128 stands for zero in the data rows.
Here are some numbered points:
[152 130 106 143 115 177 135 150 156 162 144 148 123 108 114 100 120  86
 109 105 104 141 103 112 120] 0
[115 102 126 115 113 131 140 138 139 142 161 156 152 212 200 204 232 188
 172 172 197 129 157 147 152] 1
[112 122 109 112 124 118 123 128 154  94 109 112 118  97 106  80 110  93
 131 121 119 160 176 181 151] 2
[ 98 102  95  86 106 104 101 100  87  86  75 100 127 142 120 127 157 174
 199 193 203 204 189 197 200] 3
[112 118 105 121 118  98 122 122 109  95 127 101 109  98 113 100 127 134
 162 206 220 211  61  64  66] 4
[119 136 154 142 110 119 102 110 107 122 115 114 124 129 176 170 188 150
 161 112  71  68  72  75  80] 5
[121 161 163 162 166 156 192 162 187 177 177 161 134 156 154  77  67  72
  80  70  69  71  78  82  79] 6
[105 126 124 138 153 137 155 132 131 164 138 155 149 159 140 129 112 123
 114 114 119 114 105 126 119] 7
[125 110 130 117 112 132 119 112 132 150 142 159 187 170 157 142 104 132
 128 122 103  93 117 129 127] 8
[124 119 124 102 136 130 119  88  95  85  71  85 102  89  93 106 109 153
 144 186 189 190 191 180 146] 9
[126 163 169 163 174 163 204 164 190 178 172 160 127 149 146  48  49  55
  60  57  60  57  61  64  66] 10
[185 133 127 166 182 168 121 167 131 117 108 132 120 100 110  80  90  55
  60  57  60  57  61  64  66] 11
[114 121 112 102 104 122 110 119 120 138 138 132 157 147 162 156 165 181
 170 159 155 152 139 139  78] 12
New points follow, each followed by the numbers of its two nearest points above by angle, nearest first.
[181 134 139 125 108 101 141 141 113 127 113 116  94  87 101  96 106  94
  92 114 105 116 102 114 127] : 11 0
[116 119 113 129 130 114 125 128 118 104 128 109 110 111 111 105 126 127
 148 188 196 196  71  76  80] : 4 9
[128 109 129 113 121 138 123 116 139 156 142 160 196 169 154 136  93 121
 120 120 101  95 117 136 125] : 8 7
[117 116 119 122 146 109 128 141 178 170 164 185 167 176 193 180 191 157
 169 127 124 170 147 142 152] : 1 12
[148 157 122 140 127 124 141 123 111 107 126 122  91  89 101  88 102  98
 109 107 139  78  81  97 102] : 11 10
[170 139 165 163 157 162 133 132 114 113 126 112 116  95 103 122  90 119
 104  92  93 122  94 122 125] : 11 10
[122 102 125  94 102  66 103 108 106  96 113 122 131 131 140 161 199  90
  88  81  80  80  84  81  77] : 5 11
[ 94 126 113  89  85 114 112 132 112 115 142 135 150 148 200 164 167 158
  60  57  60  57  61  64  66] : 5 8
[142 112 156 137 139 137 166 192 181 213 211 165 195 175 209 188 185 177
 141 141 147 130 147  64  66] : 1 12
[101 150 132 151 134 129 138 141 157 162 180 160 155 172 173 185 151 146
 165 141 122 129 146 145 132] : 1 12
[117 127 126 137 160 141 156 132 133 159 131 145 141 146 133 125 111 119
 116 115 118 115 105 131 125] : 7 6
[133 115 114 126  96 140 123 125 142 154 161 158 156 167 184 155 154 118
 100 118  92 111 116 111 128] : 8 7
[131 141  98 114 133 144 127 137  78  71 113 128 147 136 165 143 152 182
 161 166 169 156 157 177 153] : 3 9
[116 154 125 100 103  98 112 125  76  95 122 146 139 171 148 156 150 149
 115 127  60  57  61  64  66] : 5 8
[161 129 132 118 111  99 133 139 115 132 117 122 101 103 108 108 111 103
 100 117 116 119 104 114 125] : 11 0
[122 130 128 122 116 115 103 107 117  91  95 117 113 156 141 163 176 163
 149 112 102  98 119 103  89] : 5 12
[173 137 134 165 174 158 126 159 127 121 113 129 118 105 110  89  91  69
  72  66  71  63  69  77  80] : 11 10
[105 119 101 119 106  99  98 120 110 105 116 104  95 105  99 140  49  55
  60  57  60  57  61  64  66] : 11 10
[153 159 180 154 139 141 108 126 111 121 110 108  85 104 111 100  95  94
 103 103 121 136 103 129 125] : 11 10
[143 115 137 122 129 142 135 118 138 149 135 145 173 157 138 135  96 117
 115 117 104 100 114 130 127] : 8 7
[168 105 130 147 155 114 137 127 125 110 115 116 106  96  98  95 124 129
 125  95 101  79  96 148 104] : 11 10
[ 92 102  98  76 109 100  99 102  84  86  66 104 139 140 124 125 163 180
 202 189 204 210 183 206 207] : 3 9
[173 135 166 158 156 160 125 128 106 112 118 104 113  90  98 122  84 118
  95  83  91 126  93 126 129] : 11 10
[126 131 122 119 120 115 107 110 122  82  90 118 106 162 128 156 167 164
 143 110 113 109 134 113  96] : 5 12
